In the rows, 128 means zero.
Where one turn sends some rows of the set: a few examples, then the rows asked
Q_954: [102 137 140 141 123 139 128 120 127 150 143 163 121 147 132 117 139 126
  81 147 119 126 150 153  85 132 124 130 109 137 109 148 136 142 131 120
 111 112 113 156 132 149 122 155 131]
Q_309: [ 95 156 144 146 123 126 119 111 137 150 145 156 107 146 142 112 135 138
  99 139 119 134 144 137  92 135 118 125  98 127 125 144 134 151 120  94
 109 108 122 148 130 150 124 150 130]
Q_445: [146 143 121 132 128 100 128 131 168 140 130 126 132 138 130  97 134 171
  90 145 111 130 111 130 137 137 112 137 106  80 119 123 139 126 124 111
 112 117 133 105 122 130 152 139 111]
Q_52: [147 132 164 126 135 118 129 140 135 123 127 149 108 123 124 132 107 107
  83  95 100 147 143 149 116 127 112 140 158 135 142 111 123 119 115 149
  84 100 154  99 101 113 142 105 142]
Q_921: [151 130 156 130 135 122 135 119 119 115 118 147 117 120 119 127 118 109
  85  98 104 148 141 160 109 142 127 135 141 120 125 112 128 114 119 153
  91  96 155 110 112  95 147  91 133]
Q_774: [119 144 130 117 144 104 137 146 163 111 136 131 153 131  92  98 104 115
 109 132 112 125 130 125 128 134 114 122 121  79 152 130 126 102 107 134
 104 120 102 134 103 137 128 110 116]
Q_998: [ 92 147 129 135 128 121 126 114 129 154 145 149 105 159 138 111 144 131
  74 149 126 135 142 150 110 141 117 133 109 138 116 146 145 140 123 111
  92  98 115 147 136 154 125 145 143]
Q_282: [139 136 153 130 126 120 141 144 128 122 125 135 114 138 126 134 109 121
  87  96 109 147 149 165 118 157 116 141 157 120 133 118 110 106 111 158
  77  86 151 107  99 103 143 100 136]
Q_725: [115 125 141 112 124 114 150 131 111 151 137 132 127 101 139  87 107 137
 135 107 115 126 102 142 154 131 110 132 151 103 143 137 114 126 116 156
 142 126 115 128 100 174 155 133 109]
Q_675: [138 137 146 130 133 116 141 126 131 125 136 143 112 128 124 135  99 112
 110  85 111 154 142 156 118 142 123 152 152 125 148 101 115 134 105 135
  76  99 142 104  94 109 148  93 132]
Q_388: [125 150 137 125 110 109 159 126 150 163 115 132 139 131 113 102 109 113
  83 142 112 122 135 148 116 167  92 144 106 101 121 129 143 112 105 143
 126 130 133 120 136 101 122 108 110]
Q_243: [112 128 133 143 134 113 137 118 116 138 126 126 117  95 136  81 110 152
 126 113 122 121  96 168 143 138 113 120 143 109 122 143  99 139 142 150
 139 112 108 128 118 167 155 125 106]
Q_155: [111 130 136 134 145 120 156 135 119 142 143 120 132 113 132  80 115 152
 139 120 117 124 105 155 153 147  96 129 165 116 135 138 110 126 126 141
 138 117 115 133 108 172 161 130 123]
Q_678: [120 131 136 132 129 119 161 136 127 148 138 125 118  94 152  83 116 145
 131 109 131 122 105 154 141 140 106 125 152 107 143 140 108 147 124 146
 149 112 109 128 108 160 176 127 122]
Q_640: [ 84 140 136 132 116 126 116 104 122 149 140 163 104 149 136 133 132 128
  84 149 114 127 152 131  97 131 114 141 117 139 117 136 148 120 125 125
 114 114 123 151 129 145 135 155 130]

Q_678 moves to Q_52
Q_243 moves to Q_675
And these:
Q_282 moves to Q_998
Q_921 moves to Q_309
Q_774 moves to Q_388

Where one turn sends some rows of the set: a few examples, then the rows asked
Q_354: [119 143 138  98 121 126 116 123 150 147 112 126 117 137]
Q_178: [122 119 102 125 156  78 124 106 125 139 142 144 154 139]
Q_344: [123 131 137 126 142 124 112 119 176 149 118 108 128 136]
Q_137: [129 145 151 114 146 119 120 134 165 162 123 141 130 140]
Q_595: [118 126 167 128 134 129 118 124 147 160 114 112 119 144]
Q_724: [138 111 127 129 139 138 119 154 149 130 119 144 172 150]
Q_791: [123  95 120 146 158  82 136 120 106 151 133 131 140 130]
Q_630: [135 131 141 123 120 136 109 135 117 135 121 135 157 180]
Q_926: [135 142 118 139  99 143 126 118 137 140 126 129 130 143]
Q_560: [142 134 129 152 121 124 110 120 167 131 140 146 136 144]
Q_410: [136 140 149 122 115 121 129 166 142 134 140 134 135 138]
Q_559: [116 116 124 131 160  75 126 121 112 141 144 105 153 148]
Q_441: [136 141 141 146 118 131 127 144 140 141 136  95 136 151]
Q_596: [131 120 130 129 120 130  94 124 138 117 120 122 155 173]
Q_617: [129 100 122 130 121 140 107 134 146 114 111 134 159 149]
Q_350: [137 118 148 138 138 142 123 150 127 146 120 134 168 167]
Q_746: [124 114 119 123 150  75 134 124  95 151 137 142 137 138]
Q_422: [117 102 106 129 140  82 129 110  99 140 129 125 132 132]
Q_162: [132 109 159 153 115 131 123 143 148 132 130 144 128 130]
Q_219: [113 111 126 110 144  81 136 128  97 141 136 149 146 134]
Q_32: [121 120 142 122 130 141 129 123 155 160 105 137 125 122]
Q_120: [126 109 101 131 157  73 128 118 118 141 138 134 142 130]
Q_253: [113  87 135 149 158  88 129 110 112 145 134 134 149 134]
Q_574: [110 104 109 128 136  98 136 102  93 144 125 121 144 134]
Q_776: [121 111 119 136 154  70 123 116 104 145 140 116 135 146]

Q_422 moves to Q_776
Q_574 moves to Q_559
Q_350 moves to Q_724
And these:
Q_410 moves to Q_162
Q_595 moves to Q_137

Where one turn sends some rows of the set: a few examples, then the rows asked
Q_916: [141 134 116 164 160 129 135 127 146 127 111 132 141 123]
Q_327: [ 98 113 111 127 149 114 129 135 135 165 114 142 126 132]
Q_457: [152 132 121 131 155 118 152 114 129 137 119 118 133  98]
Q_687: [129  98 126 139 128 128 115 165 138 112 135 130 134 131]
Q_267: [138 163 130 144 149 116 118 116 116 126 104 133 131 128]
Q_705: [ 91 129 123 118 119  95 126 130 133 124 135 145 159 117]
Q_202: [112 127 128 136 123 137 121 131 109 134 107 129  88 107]
Q_105: [103 134 113 131 156 132 128 151 107 135 162 125 111 131]
Q_668: [125 138 113 123 155 121 126 141 148 131 139 172 138 103]
Q_104: [132 103 128 125 133 151 123 126 136 120 150 105 144 105]
Q_634: [138 157 135 150 110 148 153 138 122 143 125 116 130 109]
Q_986: [143 116 119 156 108 124 119 145 127 142 136 146 149  82]
Q_950: [133 114 143 153 105 138 149 154 130 131 157 132 119 119]
Q_222: [131 144 128 136 167 122 120 117 130 135 151 133 158  91]
Q_293: [143 105 144 115 155 117 130 124 126 118 121 134 149 107]
Q_329: [122 134 116 137 112 125 114 127  89 147 134 126 101 101]
Q_233: [112 116 122 145 143 123 106 131 124 170 133 117 105 127]
Q_288: [127 136 159 154 130 125 151 151 114 136 144 131 155 135]
Q_529: [125 126 133 137 151 102 110 144 125 138 129 137  88 114]
Q_631: [106 114 159 161 137 110 140 150 126 142 133 154 128 126]
Q_252: [ 99 148 120 123 120 121 135 139 145 148 157 158 146  96]
Q_989: [121 115 128 142 142 131 146 159  87 146 129 120 149 102]
Q_186: [110 147 144 121 137 113 136 108 139 137 165 140 130 131]
Q_175: [148 126 119 134 118 116 121 109 159 149 130 121 138 119]
Q_407: [109 137 128 131  97 148 104 117 121 132 150 122 144 102]
Q_807: [116 152 152 144 121 153 139 149 132 126 110 128 144 109]
Q_200: [131 104 105 131 115 129 103 139 112 111 157 136 136 110]
Q_738: [125 133 142 118 130 139 154 168 130 141 123 136 145 133]
Q_330: [110 132 128 132 119 139  78 123 120 122 124 135 144 109]
Q_509: [119 119 130 144 118 100 144 137 104 170 135 135 115 129]
Q_920: [115 149  92 133 142 101 120 141 123 163 146 144 145 119]
Q_569: [116  94 132 133 128 146 101 127 113 131 138 158 133 104]
Q_890: [101 157 118 118 105 117 133 138 112 121 125 157 134 124]
Q_301: [136 162 127 153 147 131 111 109 116 137 135 108 122 112]
Q_688: [110 172 117 126 115 120 135 137 104 134 143 127 153 120]

Q_233 moves to Q_200
Q_327 moves to Q_687
And these:
Q_202 moves to Q_330
Q_407 moves to Q_688
Q_105 moves to Q_986
Q_705 moves to Q_738
Q_222 moves to Q_509

Where one turn sends some rows of the set: a few examples, then the rows asked
Q_98: [118 110 150  98 104 132 138 143 140 146 125 138 152]
Q_551: [128 112  75 119  82 140 132 135  96 131 118 105 162]
Q_174: [ 77 115 130 101  95 147 131 124 106 143 116 139 152]
Q_922: [ 93  89  68 109 104 127 135 121 152 137 124 128 144]
Q_932: [113 102 147  94 106 137 137 142 139 147 123 136 149]
Q_988: [135 128  73 118 102 119 155 125 102 141 126 148 165]
Q_963: [ 84 130 135 101  81 140 130 123 110 138 123 138 163]
Q_168: [112 107 152 100  94 137 140 137 138 145 120 124 155]
Q_860: [122  98  60  99  90 143 128 136 107 138 123 124 166]
Q_654: [118 115 154 102  95 132 139 139 138 144 123 131 154]
Q_563: [114 131  93 141  80 112 131 131 140 112 128 108 147]
Q_297: [127 110  82 118  84 113 130 127 119 122  96 101 130]
Q_44: [135 132  82 131  90 124 151 130  93 133 119 120 162]
Q_466: [ 84 114 128 100 109 146 123 137 103 140 121 150 145]
Q_770: [133 125  77 106  96  93 149 117 135 132 107 148 143]
Q_283: [125  96  68  96  88 118 117 133 131 124 103 118 133]
Q_840: [108 108  76 122 125 112 144 128 145 135 129 152 137]
Q_577: [ 93 138 135 102  88 136 122 136 112 131 131 151 163]
Q_68: [127 109  60  98 104 129 142 132 113 144 129 151 169]
Q_765: [122 133  91 142 110 103 142 136 137 119 132 138 138]
Q_465: [132 128  87 124  87  98 150 116 122 126  98 121 135]
Q_398: [ 98 104  78 120  76 128 127 122 148 123 124 102 152]
Q_474: [ 95 127 132 102 106 138 117 145 107 133 130 158 151]
Q_931: [129 106  64  87  95 105 128 126 141 130 112 147 142]
Q_176: [111  99 147  94 100 140 137 138 137 148 119 129 151]

Q_563 moves to Q_840
Q_931 moves to Q_297
Q_860 moves to Q_44
And these:
Q_176 moves to Q_654
Q_466 moves to Q_963

